In the data rows, 128 means zero.
Some points, each followed by its number:
129 120 135 127 142 132 131 154 133 119 162 145 131 115 116 155 0
118 118 118 156 154 129 105 104 161 132 108 158 137 140 108 126 1
139 106 131 105 98 134 144 131 103 123 134 88 89 137 118 124 2
144 74 133 86 84 146 159 159 114 107 151 50 65 131 110 99 3
143 133 125 150 141 104 141 147 151 125 120 150 113 103 122 132 4
146 177 103 157 136 227 130 114 135 155 107 178 108 148 89 74 5
168 149 110 108 101 165 142 143 92 127 166 139 115 143 124 128 6
158 121 152 117 113 95 112 160 102 134 142 113 141 114 159 158 7
121 121 115 143 135 133 116 109 138 134 115 139 126 148 112 133 8
79 195 135 121 133 81 149 149 122 119 89 142 194 125 183 156 9
99 152 133 131 129 112 146 139 135 121 139 135 158 122 147 152 10
141 111 129 136 139 101 112 133 146 124 119 137 135 121 129 131 11
117 129 135 146 143 113 119 114 151 119 114 158 142 138 123 141 12
135 144 140 156 143 174 75 111 129 162 144 164 170 153 134 132 13
152 178 103 120 94 155 155 111 82 143 159 132 129 147 151 131 14
121 92 135 170 138 140 114 138 217 91 125 158 141 176 99 125 15
135 116 139 136 122 123 123 120 138 118 122 133 121 141 120 134 16
115 97 153 123 128 108 132 128 129 116 121 109 104 117 112 150 17
125 122 115 157 155 134 96 108 160 137 116 162 150 144 114 122 18
116 107 150 124 129 105 128 118 121 121 119 119 110 119 117 155 19
146 86 130 90 85 145 155 150 108 113 146 60 70 135 114 104 20
133 86 114 93 102 134 141 150 103 127 149 67 94 136 120 122 21
139 161 105 158 143 203 122 111 145 149 107 174 117 146 93 85 22
New points follow, each followed by the number of its nearest point above.
141 171 125 166 136 165 132 121 146 143 132 166 134 123 129 110 22
77 175 147 116 130 82 147 161 133 104 98 135 184 121 165 142 9
139 148 145 128 124 157 93 100 86 160 146 140 148 138 141 140 13
119 99 135 135 141 94 108 92 168 87 140 165 156 158 118 147 12
125 96 132 162 140 130 113 135 201 99 122 154 139 162 106 125 15
97 161 139 120 120 104 145 153 133 109 106 130 162 135 152 132 10
131 157 135 154 136 166 91 110 115 163 147 157 168 145 143 147 13
170 148 124 147 119 88 159 133 139 116 145 144 126 89 163 156 4
132 144 138 153 139 159 84 112 122 159 136 158 163 150 134 143 13
112 153 120 140 130 118 141 128 125 130 149 139 149 121 140 160 10
134 143 138 156 144 173 76 109 131 161 142 165 169 153 132 131 13
145 143 142 141 127 172 91 115 112 159 143 143 147 143 135 123 13
174 121 170 106 103 84 115 171 92 129 149 106 138 100 171 157 7
89 152 153 123 136 94 141 150 145 107 108 139 167 128 152 135 10
55 128 114 99 163 134 126 191 140 142 137 82 180 103 154 90 10
121 154 161 117 129 69 122 49 67 128 106 158 126 109 136 183 19
83 133 134 101 142 114 140 148 135 116 115 106 151 108 144 99 10
106 153 134 134 133 108 137 121 120 129 129 141 150 123 143 158 10
118 175 112 181 144 199 113 131 153 168 149 157 170 140 142 122 13
154 122 114 114 103 145 140 109 110 128 119 108 87 138 113 92 2
102 135 142 119 140 90 140 154 148 103 114 136 156 118 142 137 10
95 142 152 115 138 103 137 165 144 99 128 141 166 121 139 138 10
169 126 158 111 99 102 121 154 96 128 142 110 128 117 158 147 7
150 125 126 104 87 141 146 116 83 131 130 93 87 142 125 120 2
100 152 131 123 135 128 150 143 134 128 124 120 138 104 140 105 10
137 152 147 154 139 182 72 111 114 170 149 160 172 151 140 137 13
137 148 143 153 140 173 75 112 120 165 146 162 171 151 138 136 13
144 109 136 107 100 133 143 125 107 120 131 94 89 131 118 116 2
114 162 121 183 165 223 51 76 145 183 142 200 193 186 115 121 13
100 168 105 171 153 223 105 153 148 185 156 136 186 146 150 118 13
78 157 133 131 156 119 138 143 154 127 107 135 164 105 144 98 10
104 141 136 132 130 113 140 134 135 121 133 134 147 124 139 152 10
166 137 169 120 110 122 96 153 90 147 156 124 155 119 167 154 7
143 105 128 132 137 86 119 139 149 116 115 131 128 114 129 131 11
82 146 139 113 145 114 138 169 141 116 125 123 173 118 152 130 10
163 127 124 113 99 156 134 117 104 135 127 106 92 135 120 87 2
35 104 111 52 187 91 129 165 124 117 142 68 189 82 166 92 10
